Each path below is one point turned by a fixed rotation once a step. After each direction that follows a path, write how fast that rotation turns it, in degrees per step (0 if it stays still).
Each turn is a multiple of 5 degrees from 10 to 175, or 0.
Each row of a path follows its step; steps can be skipped.
Path 1:
step 0: -4; 1; -3; 23; 22; -13; -2; 0; 9; 13; -13; -10; -22; -9; 6; -3; -2; 19; -26; -8; 19; 7; 0; 30; 3; -27; -5; -6; -24; -11; 10; 2; -1; 0; 1; -24; 3; -9; -27; 9; -13; 2; -20; 15; 50; -4; -4; -15; 28; 26; 10; 12; -7; 1; -4; -28; -15; 8
step 1: -4; 7; -9; -13; -13; 21; -28; 7; 10; 4; 2; -23; 7; 34; -2; 1; 6; 2; 12; 15; -2; 5; -11; -10; 13; 17; -5; -3; 4; 13; -22; 27; 9; -11; 2; 0; -25; 17; -8; 41; -1; 3; -19; -5; -7; -18; 36; -18; -15; 8; 2; 15; 18; 11; 11; 38; 18; 3
step 2: -3; -1; -8; -20; 7; -12; 19; -8; -3; 37; -26; 5; 5; 12; 7; -13; -21; 13; -8; 13; 16; -12; -16; -22; -8; -36; -7; -6; 11; -9; -16; -10; -31; 24; -9; -1; 11; -23; 0; -29; -6; -10; -11; 10; 16; 14; 0; -19; -8; -27; -13; -23; 17; -24; 1; 0; -8; 1
step 3: 7; 9; -13; 31; -18; -23; 6; 2; -15; -8; -16; -8; 5; 20; 31; -14; 3; -8; -27; -27; 12; 9; 17; 19; 5; 17; -4; -8; 2; 10; -12; 2; 19; -3; -19; 14; -20; -11; 7; 19; 38; 3; -6; -19; -39; -13; 8; 8; -13; 7; 0; -7; -2; 8; -6; -26; 18; 4
step 4: -41; 20; 0; -17; 24; 4; 5; -13; 35; -2; 22; 2; -9; 17; -18; 9; -12; -20; -8; 2; -10; -14; -9; 9; -4; 1; -5; 17; 3; -1; 12; -19; -12; 11; 26; -20; 16; -12; -3; -7; 20; 12; 11; -16; 26; 0; 16; -25; -16; 7; 6; -16; -3; 19; 18; -23; -17; 13
step 5: 22; 18; -15; 5; 1; 6; 7; 0; -20; -27; 22; 1; 25; 7; 20; -16; -13; -2; 24; 15; 0; 7; -5; -12; 6; 22; -4; 13; -9; -6; -6; -5; 4; -37; -13; 14; -15; -22; -13; 10; -7; -23; -23; 3; 0; -12; 6; -2; 29; 0; 7; -24; -6; -15; 22; 7; 0; -43
step 6: 36; -44; -2; 4; -12; 8; 32; 4; 11; 11; -14; -21; -10; -1; -25; 17; -10; -19; 0; 0; -16; -9; -10; 4; 19; 14; 9; 6; 32; -6; -2; 4; -12; 22; 9; 15; 17; -22; 22; -5; -6; 0; 18; -7; -10; 25; -2; 4; -19; -2; 8; -16; 22; 14; 13; -3; -19; 11
step 7: -12; 16; 4; -11; -11; -14; -22; -2; 11; -37; -6; 20; 14; -43; 6; -2; 25; -10; -16; 3; 13; 16; 15; -23; -3; 4; 11; 29; -5; 19; 9; -10; 4; -11; -15; 8; -1; -3; 5; -22; -4; 16; 11; -12; -21; -5; -6; 9; -14; 10; -8; -24; 0; -34; -13; -21; 14; -13
step 8: 7; -32; -4; 0; 14; 2; 17; 13; -4; -8; 42; -9; -10; -34; 11; 1; -17; 2; -3; 4; -11; -17; 5; 24; -5; 13; -15; -11; -26; -4; 21; 7; -4; -9; 21; -9; -16; -8; -11; -11; -1; 0; -1; -19; 14; -8; -10; 4; 14; 3; 4; 25; 7; 27; -16; -16; -38; 24
step 9: 6; 9; -1; -16; 6; 22; -2; -6; -4; -13; 22; -1; -5; -9; -15; 21; 8; 1; 32; -25; -10; -2; 3; -23; -29; 2; 25; 10; 11; 13; -11; 7; 19; -24; -16; 15; -18; 39; -6; 4; -21; 7; 11; 10; 4; 23; 23; -3; 1; 0; 0; -11; 9; -3; 18; 31; 24; 2
Speeds:
-2; 3; -4; -4; -2; -9; 3; 0; -6; -3; -6; -3; -3; 2; -1; -3; -8; 0; -1; -1; 6; -1; 0; -6; -7; 6; -1; -2; -2; -2; 3; 3; 4; -8; 3; -2; 0; 3; 7; -4; -5; -1; 2; -3; 5; -2; 3; -3; -1; -4; 1; -1; 7; 4; -10; 3; 5; 10 : 55
1; -7; -3; 3; -3; -7; 7; 1; 4; 2; -2; 0; 9; -3; -1; 1; 5; 6; -3; -1; 3; 0; 9; -3; -1; -1; -2; -1; 3; -4; 4; 2; 1; 5; 4; 3; 1; -2; 3; 3; 1; -2; -4; 6; -3; 10; 1; 3; -2; -7; -5; -10; -2; 2; 3; 8; 6; 0 : 95
0; 0; -6; -4; -1; 1; -4; -6; -5; -8; -5; 1; -8; -4; -5; -10; 4; 2; 1; 0; 1; 0; -1; -2; -6; -3; -3; 3; 1; -7; 0; -9; 5; 6; 1; -2; -1; -2; -9; 1; 3; -2; 2; -2; 6; 2; 1; -1; 1; -1; -5; -5; -3; -11; -1; 2; -1; -2 : 145
4; 7; 11; 7; 1; 2; -3; 0; -2; -1; -5; 1; -7; -1; -1; -2; 3; 7; 3; 0; -3; 0; 3; 4; 8; 5; -2; 8; 5; 3; 0; -3; 1; -4; 3; -6; 2; -3; 4; 0; -5; -10; -4; 4; 4; 4; 7; -4; -1; 0; 6; -4; -3; 4; 0; 3; -2; 0 : 70
-11; 2; -4; -1; 4; 2; -3; 3; 5; -2; -3; 1; -4; -9; 2; 1; -2; 2; -8; 1; 0; 11; -2; 1; -3; 0; 3; -1; 2; -4; 7; -4; 6; 0; 1; -5; -4; -5; 0; 0; 1; 5; -7; 0; -5; -6; -1; 4; -1; 1; 6; -1; -5; 10; 3; 1; -1; 3 : 95
